(in the rows, 128 means zero)
One turn moves every row onto another: examples first, then more rows asked:
Dogaf: [138 123 124 113 134 119 122 116  94 130 127 138 150 156 176 117 123]
reli: [141 118 138  98 141 150 160 126 123 141 132 118 156 129 167 108  79]
lazo: [121 130 123 100 125  80 148 131  96 157 167 127 140 164 130 136 116]
farig: [126 124 123  94 145  91 144 112 112  95 121 120 147 153 160 145 100]
Keliz: [125 124 126  83 119 158 155 141 129 140 152 115 150 127 152 154 107]
Zam: [134 152 119 106 127 110 143 131 106 120 140 133 142 157 132 150 149]
ganub: [111 134 141  75 163 114 150 150 102 118 141 123 147 153 113 132 108]
getup: [134 128  85  95 141 110 141 110  99 100 147 114 145 125 140 122 111]
Fek: [100 116 111 120 122 130 139 112  98 109 163 117 123 126 127 135  95]
vimo: [128 114 137 127 139 123 172 105  94 148 133 117 107 125 126 126  95]
kes: [130 119 115 114 110 131 163 132 107 106 157 143 126 151 132 145 133]
Fivi: [ 94 133 123 116 154 126 153 131 130 142 155 128 152 151 126 125 134]
komek: [116 123 130 106 109 141 163 125 147 129 139 132 141 165 146 114  96]
Sab: [123 123 139 115 106 152 169 113 112 130 116 123 151 143 124 133  99]
vuges: [128 120 110 124 123 136 158 100 102 115 158 132 174 144 146 151 120]
Dibe: [125 123 137 124 126 145 168 114 109 172 133 117 153 149 123 126  97]
Niva: [135 124 124 109 139 124 151 134 102 117 153 125 105 142 107 112 122]
ziro: [127 132 107 106 135 118 121 124  98 157 145 120 156 155 157 159  91]
Tared: [117 105 111 107 137 132 161 115 130 143 160 149 108 133 142 127 101]
nofo: [109 112 131 105 136  80 168 139 100 130 125 116 140 116 138 131  89]
nune: [126 128 129  95 125  71 151 146 115 155 146 124 135 153 146 127 109]
Somal: [131 143 111 101 158 142 125 125 112 140 155 110 118 137 145 143 136]
geniz: [117 146 112 107 155 138 132 120 100 115 153  94 149 140 144 144  83]
Refid: [ 94 134 115  96 166 115 138 129  91 137 150 105 126 141 135 137  86]
viba: [121 117 101 126 114 147 152 111 121 133 149 135 139 154 153 119  93]
Tesu: [129 107 146  89 142 128 170 124 127 104 159 118 135 130 138 158 124]
Vuni: [139 121 122  97 137  99 147 110  98 173 121 121 148 126 129 146 100]
bogot: [117 134 142  89 159 126 172  93  88 121 130 120 155 145 139 131  91]
Danod: [133 107  95  91 131 147 139 112 113 131 136 107 131 156 121 128  78]
gad: [118 115 137 110 148 112 157 133 123 120 161 112 169 154 168 115  88]
Dud: [135 122 125 106 135 121 160 137 113 151 130 131 128 100 167 115 100]
viv: [129 113 128 100 147 112 165 143  92 139 117 116 146 141  97 121 107]
Negig: [124 121 125 100 152 107 140 106 102 143 137 116 134 139 172 170 103]
nuto: [154 112 121  89 131 109 164 116 126 125 145 149 130 125 158 149 126]
sumam: [141 125  96  97 133 114 144 116  83 108 127 114 133 131 115 119 107]
gima: [130 135 124 118 109 111 151 126 120 155 128  89 136 153 156 135  89]
Zik: [130 100 158  92 158 118 155 128 113 116 155 102 151 128 140 143 123]
Bovu: [146 130 117 106 149 124 148 127  93 156 144 122 170 159 117 107 111]
zonob: [136 134 132 103 163 138 128 126 131 150 158  99 148 159 142 156 109]
dur: [140 121 126  88 137  93 172 133 130 112 132 124 143 144 175 125  94]
gimo: [147 129 139  85 151 128 142 129 139 133 166 116 121 131 165 120 110]
fof: [140 124 126  92 117 139 149 133 123 145 107 133 155 143 145 106  94]

ziro -> geniz
Niva -> nuto
ganub -> Zam
Where do these go?
Vuni -> Fek
Dogaf -> bogot
nune -> sumam
Dibe -> viba
Somal -> Negig
dur -> viv
Bovu -> vuges
komek -> fof
getup -> Zik
Danod -> Keliz
Dud -> vimo

One turn moves every row onto another: examples first, then more rows asked:
nog: [117 158 147 122 141 146 140 114 117 113 119 115 135 110 117 119 132 127
 100 125 106 147 121 112 138 130 105 131 126 115 137 146 133 107 135 129
 131 145 129 156 125 111 131  92]
negu: [128 130 111 124 160 114 138 129 152 131 119 127 137 125  96 117 112 118
 127 166 114 123 125 140 108 116 139 122 144 110 130 114 119 113 150 134
 123 119 142 143 134 139  94 152]
Dupop: [131 136 126 118 171 130 160 110  87 125 131 111 121 127 115 156 143 111
 131 136  95 120 116 135 109 128 132 116 138 112 136 140 132 120 129 135
 129 114 118 133 111 132 118 132]
demez: [127 159 151 119 140 130 132 128 126 110 132 103 126 160 135 130 112 153
 133  81 143 129 116 132 121 118 124 156 107 128 125 154 112 120 144 138
 139 109 126 147 117 131 121 111]
tef: [113 114 103 135 122 140 131 155 139 152 145 160 129 116 145 131 137 150
 133 112 154 122 125 115 156 141 127 149 133 146  89 134 122 129 119 126
 140 120 104 129 131 132 130 121]
Sube: [122 124 132 108 167 104 140 114 118 126 134 121 117 120 121 153 125 108
  95 144 112 152 131 129 111 111 133 120 145 116 122 156 149 133 132 125
 152 136 118 129 126 138 115 125]
Kupi: [113 140 131 124 122 144 124 111 145 132 122 143 158 118 132 119 129 155
 126 103 126 147 118 128 114 120  92 134 111 124 151 139 137 114 106 130
 125 162 131 140 118 116 142 107]
Mure: [130 119 141 102 143 142 136 107 102 133 146 139 127 129 123 163 135 111
 144 119 108 146  98 136 110 121 110 122 130 117 132 133 119 123  98 114
 114 137 117 125 126 125 141 139]
dibu: [124 131 122 132 136 145 118 120 149 120 125 149 139 137 121  89 123 132
 117 110 124 153 155 117 115 151 101 107 110 132 137 153 147 123 122 127
 115 145 139 153 135 120 133  98]
fopa: [128 143 151 130 126 135 114 128 123 130 122 111 143 163 167 131 119 128
 120 129 152 118 129 137  94 114 150 145 118 116 125 135 125 153 123 145
 137 112 131 119  99 127 118 128]
dazo: [112 109 107 135 111 142 129 140 141 163 143 151 127 115 152 133 129 144
 130 114 148 122 117 114 163 133 146 145 149 153  98 137 125 138 137 135
 140 112 124 135 138 130 113 113]
Pok: [138 121 137  99 143 136 121 127 142 125 144 143 135 179 132 122 109 118
 155  88 138 128 138 138 102 142 140 131 108 129 119 139 112 148 128 123
 124 104 138 135 133 136 132 132]
kav: [142 117 136 129 133 134 124 105  98 118 147 111 126 138 148 141 132 110
 111 154 135 152 112 120 102 119 142 101 127 110 119 156 134 130 116 139
 113 119 106 131 112 132 101 127]
Visi: [133 105  92 156 110 118 142 131 146 152 154 143 137 111 138 136 134 132
 128 116 132 102 135 129 151 133 155 137 133 156 126 116 136 129 148 148
 137 112 123 130 133 126 109 110]
vegef: [137 117 105 159 124 111 143 152 124 137 163 142 126 119 124 139 142 111
 138 123 127 121 141 130 146 144 142 126 126 147 108  95 152 126 117 129
 144 130 108 113 139 122 131 127]
meda: [120 126 112 147 120 136 127 155 121 149 147 142 111 102 123 130 138 119
 129 127 136 127 141 120 160 136 110 132 131 150  93 117 137 132 109 111
 136 124 112 127 151 122 146 128]
vol: [125 114 113 168 111 124 142 141 123 136 157 135 106 122 126 136 138 102
 128 129 123 119 137 138 152 142 147 128 137 152 115  98 154 143 130 131
 138 115 121 127 143 119 123 118]
sika: [127 136 111 125 138 129 140 113 149 150 129 143 173 134 109 107 124 133
 171 149 116 131 150 132 107 131 140 108 131 116 138 127 136 133 122 117
 128 137 158 140 124 129 131 140]
zenun: [120 131 136 129 149 103 128 139 150 113 117 131 112 162 133 120  99 146
 122 113 143 132 140 148 106 114 147 152 119 116 113 145 126 132 145 138
 141  97 122 152 115 137 108 141]
rimov: [150 141 121 153 122 144 112 125 124 131 109 114 152 122 122 102 118 124
 123 166 131 119 121 121 107 112 141 112 129 111 138 126 115 119 128 142
 111 112 150 128 112 118 100 146]
lil: [139 112 120 111 140 138 138 100 116 128 147 138 122 137 105 148 127 111
 130 119 111 140 124 115  94 151 122 108 123 133 130 165 147 141 107 113
 144 121 140 111 113 131 129 140]
Sif: [122 139 141 127 130 119 122 132 159 121 110 120 120 121 117 115 106 129
  78 127 119 140 134 111 120 117 104 146 112 125 118 154 125 114 151 123
 139 142 147 144 135 128 131 107]
tatat: [130 136 143 122 114 149 107 109 141 132 128 100 145 124 150 110 127 117
  92 150 138 127 125 120 104 118 111 123 113 118 129 127 119 119 136 139
 106 144 129 147 140 120 124 106]
futi: [137 108  88 143 126 124 135 146 147 144 154 157 148 111 129 128 130 134
 135 109 144 104 133 122 149 143 150 140 125 150 116 106 124 115 134 145
 145 120 107 127 137 119 120 124]
losid: [143 134 131 132 134 132 119 133 130 115 129 140 128 164 132 132 112 143
 150  71 133 129 103 144  98 130 121 142 104 135 148 135 118 128 113 147
 127 119 128 114 111 112 123 142]
nada: [107 127 118 150 118 149 125 148 118 153 142 138 106 109 125 125 139 121
 120 126 141 126 134 123 167 123 125 129 142 148  94 119 139 144 119 120
 129 111 129 137 155 138 124 118]
fup: [136 140 118 148 150 125 133 135 125 129 120 148 146 135 117 108 133 130
 172 128 109 140 121 151 110 117 124 106 129 110 149 111 126 107 112 139
  90 135 127 141 133 112 123 140]
Naza: [132 161 119 140 152 124 145 128 140 133 111 107 145 140 121 110 124 151
 168 143 116 111 119 142 112 131 133 133 136 115 139 122 116 103 152 148
 123 114 137 156 123 115 108 138]

fopa -> rimov
Pok -> sika
zenun -> negu
Where do these go?
tef -> futi
demez -> Naza
nada -> dazo
fup -> Mure

One turn moves every row onto another: examples first, then more rows asked:
sigi: [140 101 143 123 117 122 139 113 146 127 127 132 149 131 123  96 164 122
 133 134 138 133  80 147 131 122 109 101 102 123 102 121 109 126 106 128
 141 109 151 154 124  82 123 139 133 118 156 126 155 167 140 104  97 161
 124 115 150 153 132 170 160 112 167 121 144 152  98 160 147 129]
korul: [114 125 140 162 133 117 139 110 127 124 151 127 141 125 133 112 136 110
 120 137 107 139 131 130 114 125  97 138 119 137 122 149 153 133 135 116
 106 127 121 143 155 129 129 108 155  98 128 101 147 134 165 128 104 139
 143 114 151 142 139 163 135  83 158 126 136 109  97 155 130 107]
paza: [128 127 128 151 168 120 141 132  85 151 153 149 164  99 147 102 130 121
 151  97 132 120 131 144 172 131 105 128 114 105 114 150 110 163 122 117
 130 127 128 153 120 121 105 145 146 157 148 129 145 105 149  83 135 158
 119 119 127 124 120 147 121 123 145 133 133 129 111 144 112 114]
dedu: [132 106 169 136 149 159 106 110 126 134 135 132 190 145 140 118 137 162
 143 123 137 118 118 130 112 134 120  91 147 120 119 107 108 133 138 134
 158 132 165 141 112 121  98 146 132 135 127 116 123  94 137 115  99 163
 124 141 136 144 124 134 133 109 136 119 142 156 123 121 142 132]
gunog: [132 125 155 173 131 146 137 126 145 137 125 137 149 141 132 121 133 149
 129 135 122 102 141 111 113 146 112 149 109 142 110 145 147 133 108 131
 113 150 125 151 120 103 133 125 115 145 103  86 118 115 151 136 125 107
 121 123 148 134 124 149 157 124 114 149 118 127 108 158 111 119]
sozu: [ 93 122 148 131 128 118 123 122 117 148 115 122 171 145 123 148 136 131
 136 107 148 117  90 121 143 142 102 112 120 121 135 145 116 146 119 113
 116 128 135 159 103 138 111 153 133 134 104 127 136 100 154 105 121 174
 112 142 113 119 121 137 130 120 162 142 103 131 138 118 113 117]
lova: [131 131 140 164 160 117 153 125  90 140 156 150 141  97 148  90 123 129
 139 113 120 129 148 123 158 130 112 148 101 122 110 150 129 157 133 117
 110 149 130 143 125 110 121 141 143 155 134 111 144 112 144  97 147 132
 119 112 133 122 129 152 134 123 123 121 151 115 110 153 110 121]
Didi: [145 122 177 147 132 149 122 102 138 106 129 120 174 148 143 106 132 157
 118 131 123 117 126 117 103 127 131 112 132 143 121 101 120 112 141 130
 133 155 155 123 119 117 116 141 131 134 128 103 126 106 132 118 111 146
 125 135 148 128 135 147 155 104 117 121 164 123 124 141 138 142]
ket: [118 105 128 159 141 129 127 127 116 141 165 123 153 123 147 130 143 118
 142 116 122 117 106 145 123 120  83 126 143 114 122 151 141 147 127 103
 118 117 120 151 145 138 102 117 143  97 120 124 136 113 168 113  98 157
 142 117 151 155 134 156 120  80 167 131 123 128 113 137 134 106]
fasu: [120 124 142 144 153 107 150 115 100 142 135 134 149  94 142  73 130 123
 139 100 118 131 129 142 169 117 104 127 105 116 101 146 109 162 115 125
 114 134 125 149 111 104 128 150 132 159 164 112 156 130 147  83 145 142
 133 110 132 118 116 149 142 126 154 116 143 119 108 161 127 107]
Lokap: [107 133 153 146 114 122 140 111 122 144 121 129 144 144 115 136 127 135
 122 126 135 135 120 105 122 158 124 138 103 141 134 142 140 136 140 124
  97 155 144 149 112 123 134 149 133 128  90 104 132 104 146 126 142 139
 107 134 118 112 138 146 143 112 145 137 126 109 127 131 103 126]
supug: [161 128 171 142 151 130 122 170 120 141 132 134 150 123 130 114 144 148
 150 121 153 131 129 152 147 141 122  95 129 113 113 154 135 136 129 119
 147 122 120 169 123  92  81 152 130 136 119 117 163 156 146 118 128 155
 108 128 157 177 121 128 154 125 139 122 153 131 155 161 116 135]
Tosa: [114 113 161 142 127 134 133 116 153 140  90 116 169 138 125 101 148 141
 128 112 122 110 111 146 134 131 100 114 119 125  92 138 115 139  80 142
 123 124 116 157  99  99 140 135 105 151 149  88 138 140 159 112 120 124
 147 126 139 123 104 144 164 125 160 145 102 133 105 169 133 101]
devov: [139  97 150 146 151 136 131 145 117 120 139 150 155 126 139 122 151 144
 146 147 161 140 106 146 138 143 111 103 116 112 116 127 118 128 103 102
 162 124 152 155 137 111  85 114 161 100 111 134 141 131 142 112  83 165
 120 126 132 147 135 160 134 115 144 135 124 163 113 123 130 138]
nore: [130 118 168 127 130 143 118  93 150 117 114 124 182 139 120  97 148 152
 121 129 121 128 118 139 110 123 120  92 136 123 119 102 102 125 131 159
 146 128 165 135 108 108 126 153 128 141 156 106 144 123 130 111 102 159
 141 138 130 126 119 138 149 123 150 115 152 139 114 153 151 125]
zeti: [109 103 137 147 133 122 135 111 128 147 140 117 141 114 127  99 147 119
 135 126 113 146 118 160 121 126  91 112 137 116 114 145 134 155 116 127
 116 118 130 157 133 119 125 122 138  93 147 107 152 136 166 117 104 143
 163 113 139 144 128 156 130  89 196 123 122 126 101 156 154  90]
ruk: [165 141 177 145 144 119 129 161 128 125 122 128 149 127 129 105 140 140
 135 125 147 135 134 145 147 139 131 101 118 130 114 151 138 120 128 118
 136 129 111 161 128  93  92 147 135 137 127 108 166 168 146 120 130 148
 108 128 163 164 127 136 166 122 132 124 161 115 150 171 112 139]
Memi: [162 136 170 136 146 122 127 161 131 137 118 132 151 120 116 102 150 141
 139 126 148 143 136 163 149 144 129  91 126 115 115 149 128 133 123 135
 144 120 121 170 121  86  96 152 133 137 138 111 175 169 145 118 127 153
 116 129 148 163 121 130 160 132 152 125 152 123 146 175 122 130]
nekaz: [133 119 135 154 142 154 121 140 132 160 124 141 188 146 132 147 147 139
 148 105 142  90 117 144 133 155 107 119 133 112 111 143 119 142  96 131
 143 117 121 162 116 121 107 133 124 147 120 111 118  98 159 115 110 145
 120 137 136 136 113 143 133 116 148 169  92 146 108 141 107 115]
Pite: [ 91 116 158 127 109 110 135 100 137 149 104 108 141 133 112 109 138 138
 127 115 131 131  93 123 129 133 103 115 110 133 128 138 119 155 115 130
  95 142 147 161  85 105 143 165 107 133 122 108 147 124 149 110 139 150
 127 127 116 118 120 142 153 127 175 124 119 119 134 145 140 108]
Fova: [158  96 161 147 115 139 157 132 130 114 134 138 131 131 140 117 153 145
 120 142 133 142 104 138 122 141 124 129 105 119  92 120 132 113 125 115
 126 143 143 124 142  98 113 124 144 104 104 115 140 147 141 115 118 119
 128 118 149 136 151 166 156  92 130 111 160 127 113 154 125 147]

Pite -> sozu
devov -> Fova
Where do these go?
Didi -> nore
nekaz -> gunog
fasu -> paza
ruk -> Memi
zeti -> ket

